128 stands for zero in the data rows.
Here are some points, each followed by its number:
array([ 86, 159, 108, 178,  41, 212, 137, 146]) 0
array([120,  87, 147, 131, 167, 111, 139, 141]) 1
array([173, 104, 145, 144, 203, 127, 124, 186]) 2
array([ 31, 112, 112,  67, 160,  58, 103,  48]) 3
array([ 77, 124, 101, 119, 154,  90, 130,  92]) 4
array([149, 117, 141, 130, 171, 130,  96, 160]) 5
array([ 88, 148,  94, 112, 135, 135, 102, 137]) 6
array([ 74, 122, 116, 102, 165,  78, 116, 100]) 7
array([ 63, 123, 101, 102, 147,  92, 117,  88]) 8
array([141, 156, 138, 149, 110, 157, 142,  99]) 9
array([ 90, 155, 111, 170,  56, 199, 132, 148]) 10
array([218, 215, 122, 228,  69, 255, 136, 201]) 11
array([171, 162, 167, 198,  70, 194, 159, 160]) 12
array([202, 197, 152, 219,  55, 243, 167, 149]) 13
array([ 83, 145, 106, 156,  49, 198, 130, 142]) 14
array([ 84,  62, 117,  51, 123,  29, 125,  48]) 15
array([187, 107, 161, 126, 169, 113, 154, 149]) 16
array([129,  88, 154,  76, 138,  74, 138,  96]) 17
array([142, 131, 125, 121, 156, 132, 138, 152]) 18
array([138, 105, 121,  67, 117,  66, 133,  62]) 19
array([174, 158, 141, 148, 184, 111, 137, 158]) 20
array([117, 163,  81, 162, 128, 149, 118, 113]) 21
array([146,  91, 172,  89, 142,  75, 150, 127]) 22
array([  0,  83,  40,  56, 141,  65,  62,  67]) 23
array([117,  80, 119,  80, 107,  66, 131,  75]) 24
array([121, 121, 114, 132, 148, 116, 136, 112]) 25
array([140, 142, 129, 113, 150,  98, 137, 100]) 26
array([120,  81, 153,  78, 149,  57, 132,  68]) 27
Which three points above are nearest to each new point? Their numbers follow each, smallest number first.
array([115, 112, 119, 124, 144, 109, 138, 101]) 4 25 26
array([195, 117, 124, 115, 101, 100, 134, 108]) 16 25 26
array([132, 163, 119, 171,  76, 171, 139,  94]) 9 10 21
array([155, 140, 127, 156,  91, 150, 152, 132]) 9 18 21
array([204, 104, 165, 127, 172, 118, 160, 158]) 2 16 20
array([ 78, 148,  87, 111, 127, 141, 102, 135]) 6 8 21
array([138, 147, 157, 159,  62, 160, 152, 103]) 9 10 12
array([ 83, 106, 119,  83, 179,  80,  91, 110]) 4 7 8
array([131, 142, 148, 158,  66, 162, 144, 107]) 9 10 14
array([200, 197, 150, 219,  58, 234, 174, 138]) 11 12 13
array([196, 196, 148, 219,  53, 242, 167, 146]) 11 12 13
array([142, 137, 131, 101, 165,  85, 135, 103]) 17 25 26
array([131, 173,  78, 176, 123, 163, 120, 119]) 6 9 21
